One vector is turned by the same rotation once a tick. Each row is the vector after some number of ticks, and that number follows the row.
The counts run from 0 to 384.
[ 24   1   4 -18 -16  -7   7  -3 -23   4 -18  14  -2  10 -17 -18 -31   1
 -21  15 -18  24   2  -4  51  26  52   5 -13   3 -32  31  -9  -1  15   0
  -7  11  -1 -13 -10 -13 -15  -9  15  39  15   4   4   0 -12]  317
[ 13  -8   1  -8  -9 -31   5 -36   3   1 -14  -8 -12  19 -25 -36  -8  10
  21  20 -17   9  12   9  53  23  33 -10 -23  13 -24  19 -18  12  30  -5
   3   0   4 -17  -4 -15   1 -15  25  14  23 -12   1  10 -16]  327
[ 30 -33  12  -9 -22 -32  14  -2  -6  -6 -19  31   9   3  -4 -12  23 -16
   7   7 -31  35  -7 -12   7  25 -26  -8 -15  -4 -11 -19 -14  10  21 -37
  15 -22  -2  -9  32  18  -6   8  25   3  -2   1  12  36  13]  275
[ 19   2   8  19   2  10 -10  23  -4 -12 -30  21   5 -25  22 -23  -4  -2
 -16   0 -11  18  -1 -25  26   8  21   1  41  27 -24  -5   7  12  14   0
  24 -21   6 -13 -21  -8 -30   3  41  18  -1  37   9  -5  25]  163
[ 18   7  11  17 -16  12   4  17  -3   4 -27  32  25 -16  14 -22 -18   2
 -10  30  19  32  -1 -19  39 -12  31  -4  32   0  19  -3  -1   2   4   1
  23 -25   2 -18 -22  21 -30 -17  15 -13   8  25  19 -14  -2]  180
[ 31 -32   4 -12 -19 -17  18  13  -3  -4  -6  38  16  -5  -4 -11   6 -28
  -5  12 -31  29 -11 -19   7  22 -19   0  -1   0 -18 -23   0  -5  20 -33
  -8 -16 -11 -10  41  20  -9   2  27  16   6  13  25  28  17]  276
[  1   6 -20  26  15 -13  -5   5 -10 -24 -24  19   2 -36  -1 -23   0  26
 -20   4 -33  39  11  -8  -3  -9 -12 -11 -13   8 -22  -1  23  18  53  20
  15 -37   1  -4  20   1  -9   7  32 -10 -17  10  -5 -16 -13]  45
[ 30 -19  -6  23   6  -7   5   3   5 -22  -1  13  -8 -17  15 -31   3  -3
  16   9 -17 -10   3   4  31  29  -5   7  13  24 -34 -31 -29  -2   0 -19
   4 -12   8  -6   6 -16 -19  21  45   8   8  36  20  21  37]  148
[ 13   4   4  -7  -3 -26 -14 -30   2  -4 -27   4 -17  20  -2 -31 -16  20
 -14  13 -26  10  10   7  55  16  37   3 -14  19 -14  27   4  12   8  -5
   0  13   2  -4  -5 -27 -12 -13  38  28  28  13 -12   8 -16]  331
[ 10  28  -1  -9 -14 -33   5  -5   1 -17   1  28  22 -18 -12   5 -20  14
   1  10  -5  27  13  -3  51  18  35 -10   3  26  -5  20  22  28   9 -13
  45 -22  27  -5 -15  13   5   5  22 -14  32   7   5   1 -17]  199
[ 14  16  -3   1  -5 -29  27 -25  17 -12  14  11  34  -7 -16 -16  -1   4
  15  31  -2  23  -8  25  52   4  21 -16 -13  27  25  -6   4  14 -21 -12
  31 -23  19   2  -2   6  16   8  11 -29  18 -13  22   4 -18]  209
[ 13  23   2  11  24 -28   8   3  -8  10  22  33  36  -7  11   1   5 -11
 -30  -8 -26  22  -6  -7  30  -2  -3 -15 -19  46 -20   6   9  -3  23  -4
  29  -6 -23 -13  30   3  11   8  32  12  -1  -9  -7  -3 -25]  238
[ 15  -8  12 -13 -33 -11  22  -6 -25  -5  -4  25  -7  24 -21 -35 -19  -7
   7  24 -26  15   4   6  57  33  44   3 -19   3 -20   6 -13   1  19 -18
  -7   5   0 -12   6   4 -15 -16  10  14  29  -1  21  29   0]  315
[  7  -7 -18  13  27 -34  -4   6  -2 -25 -25   8   6 -26 -10 -33  -8  26
  -6  22  -5  40   7 -10  12  11   3 -28   1  13 -23  -7   1   5  46  21
   4 -21  -4  -3  22   2 -15  14  19 -15 -16  -8 -10 -24 -15]  379
[ 22  -9 -25   3 -28   1  28  12 -30 -26   1  39  26 -34 -30 -18  -8  14
  17  21 -36  32   7  15   7   2 -19  -7 -12 -22 -20 -25  24   7  16 -16
  14 -12   8   7  15  29  -9   7   3 -17  19  15  18   5 -12]  69
[ 25 -11 -40  27  10   6  10 -16  11   2  14   3  -8   7   4 -21  -9 -20
  13  21 -20  -4  21  11  27  25 -15   0  11  20 -45 -24 -29   2   8 -21
   0 -17  10 -13  10 -25 -15  13  38  22  14  29   7  14  15]  135
[ 22   4  -3   9  29 -36  21 -18  -5  16   9  27  38   3  18  -1  -6 -25
 -19  19  -7  40 -17  -7  23   1 -24 -19 -13  25  -4 -18 -29 -11  19  -3
  22 -22 -23 -16  42  -4  20  13  20   7 -18 -17 -16 -21 -31]  247
[ 23  -9 -14  17   5  -5  27  11 -17 -14 -25  26  36 -46   0 -16 -13  19
  -6  31 -18  40 -10  -8   6 -14 -15  -6  -4 -21 -15 -31   6  -7  29  16
  10 -26 -12   3  10  12 -13   5   9 -15  -9  -1 -14 -35 -23]  53
[ 18 -10 -19  16  18 -21  -3 -22  20   1   5  -6   1 -15 -23 -51  -4  16
 -12  30 -16 -12  -6   8  44  25  27   0 -16  27 -17   4   9  -6  13  10
 -28   8  -6  -7  18 -19  -4  -6  34  24  22  10  25  15  -8]  342
[ 12 -14   5  30  23 -14  -8 -18  20  -6 -17   4  -9  -5  13 -67  -2  19
 -28  33 -17  10  -7  18  28 -11   8   7 -17  31   7 -13   3  -3 -16  18
 -25   7 -14   2  27 -14 -34   2  30  -3 -12  17  10  -2 -12]  359
[ 37 -15   7  28  -2  -8   9 -22  16   3 -14  12  -3  -1  32 -26  17  -4
  27  27 -10  -3   5  -1  37   4 -14   3  13   3 -11 -41 -41   5   4 -27
  22 -16   2  -3  -8 -16 -25  -2  45  -6   3  28 -16  16  10]  143
[ 24  -5  -9 -10  -3 -29   8 -28  -3  12 -19  -5   6  15 -22 -34  -7   6
   7  27  -2   7   3   2  52  22  41 -21 -16  -1 -21  24 -13  -3  24   3
   3 -12  -3 -22 -11 -19   6 -20  13  32  18 -11  -6   7 -23]  326
[ 24 -10 -20  17 -18   7  28  -1  -7  -3 -18  34  27 -24 -11 -21  -8  17
   6  34 -13  36   9   8   0 -22 -20  -4   0 -33  16 -27  26  13   6  -6
  14 -26   2 -11  14  26 -28 -15  -2 -24  14  13   6  -5 -33]  65
[  6   9  11  24 -21  12   1   6   2  -8 -16  33   7  -2  18 -33  -8   0
  -4  36  16  31  10  -5  37  -6  21  10  32  10  16  -9  -2   4  -5  -8
  18 -27  16 -12 -17  17 -50 -17  12 -21   8  32  21  -1  -1]  179
[ 41 -10  -7  12  18  -1  -6   2  12 -12 -25   8   5 -28  18 -23  -3  -3
 -13  11   2   8   6 -16  32  11  -1   0  40  22 -35  -8 -16   6   7  -4
  18 -14  13 -12 -12 -26 -15  18  47  32  -9  38  -2 -11  25]  150
[  7 -10 -28  43   8 -13  16  12  -1 -22   7  19  10 -38  -4 -42   6   7
  -3  34 -24  24   2  -2   5  -6 -18 -16 -17   5 -17 -26  26  -3  46  20
   4 -35  -6  -8  28  15 -26   1  12 -23  -6   4  22  -3  -7]  43
[  4   8 -11  36   0   7   4   4  -8 -34  -8  39   0 -25   8 -33  -2  20
 -22  26 -27  37  16   3  -3 -15 -15   5 -16  -4 -13 -15  33  19  19   5
  -3 -25  -1  -2  26  13 -39  -1  27 -20   1  24  12  -8 -15]  47
[ 19   0  -6   9  35 -37  -8 -22  19 -24 -20 -11  -3 -29  -5 -37  12  32
  -8  11 -27  10  -4   4  36  11  26  -1 -27  30 -26 -13  11  14  12  18
   0 -15   6   4  12 -25   9  11  49  -3   8   8  -6 -12  -6]  19
[ 33 -42  10 -18 -22   0  40  -2  -7  14 -33  22  18  10  -8 -33   4 -34
 -13  20  -5  43 -21  -5  12   0  -9 -13  18 -15  -4 -22 -15 -11 -12 -19
  -6 -20  -7 -12  32  16  -9  -5  12  26  -8  -1  38   9   7]  285
[ 26  17 -33  10  14  24  27  -1 -39   9  23   8  14  -3  -4 -15 -27 -11
 -11  -9 -46   2  12  13  42  -8   3   0  -3  16 -51   0  -4  -5  12 -19
  14  12 -11  -5  -4 -15   1   8  13  47  14  19  -7 -12 -12]  110
[ 10  17  10  13  14 -34  19 -16   0  10  19  26  35  11  14  -8  15 -13
  -1  10 -27  25 -14  15  31 -10 -11 -19 -30  44   5 -13  -1   3  16 -15
  37 -17 -15  -5  26  10  14   6  31 -22   0 -20  -4  10 -29]  235
[ 23 -19 -17  19  29 -27   6  15   5 -25 -20  17  20 -39 -15 -39  -9  22
  -7  32  -3  26  -2  -6  20  10   0 -27   1  10 -19 -16   6  -9  42  26
 -13 -16 -11  -4  24  10 -18  11   9 -14 -18  -3   0 -18 -22]  378
[ 44 -14 -28  22  19   1  18  -9  -3  15  -3  -2  23 -20  11 -19  -7 -19
  21  29  -4 -13   4   3  34  15 -15 -10  19   8 -48 -29 -37 -15  20 -11
  11 -11 -10 -17  -5 -30   3  10  23  27   1  11 -14  -6  -5]  132
[ 26  12 -10  15  23  -3 -10 -18  19  21 -20  -2  -2 -21   5 -30  -8  36
 -21  15 -21 -10   4  -8  43   2  33  18 -20  13  -8  10  20  14   8  17
 -17 -13 -12 -12   1 -22 -18 -24  36  17  30  28 -13  -4 -30]  9
[ 10   6  21   6 -24 -13  13   5  -4 -23 -22  25  11  -6  21 -15  -5   7
  17  34   6  40   0  -9  48   0  26 -12  15   7  15  -2 -20  15   5 -11
  44 -26  22  -7 -28  19 -24  -1  15 -36   1   3  -1  -9  -4]  182
[ 29  -7  10  25  15 -23   1 -10  23   6  -8   8  15 -23   5 -55  22  25
   8  36 -16 -20 -18  -5  49   2  20  -4 -23  17  -3 -13  10 -14  26  10
 -13   6 -28  -6  -7  -3 -22 -26  29  -5  13  -5   0  15 -14]  351
[  5   4  -6  13   7 -25  -7 -19   6  -1  11  41   5  25  14  -2  -1 -24
 -29  13 -25  40  10   1   0   9 -33   4 -16  36  -9  -6  -6   8  11 -21
  12 -13  -5 -11  59   8 -12  12  39   9   8   7   3  16 -14]  253
[ 16 -26   4 -20 -36  -6  23  11 -31  -5  -6  11 -13  21 -28 -42  -6 -30
   5  10 -26  31  -4   3  43  19  29  -8  -1   3 -25   2 -13  -4   6 -17
 -11  -2   0  -5  14   8 -14   0   8  20   9  -2  42  22   7]  302
[ 16 -13 -11   5   9 -17  24   3 -25 -30 -32  22  24 -37  -7 -24  -7  26
   3  21 -15  48  -3   1   7 -14 -10 -16 -13 -18 -15 -27  -3   9  34  16
  26 -25   1  12   9  10  -3  17   7 -31 -17  -7 -13 -31 -18]  54
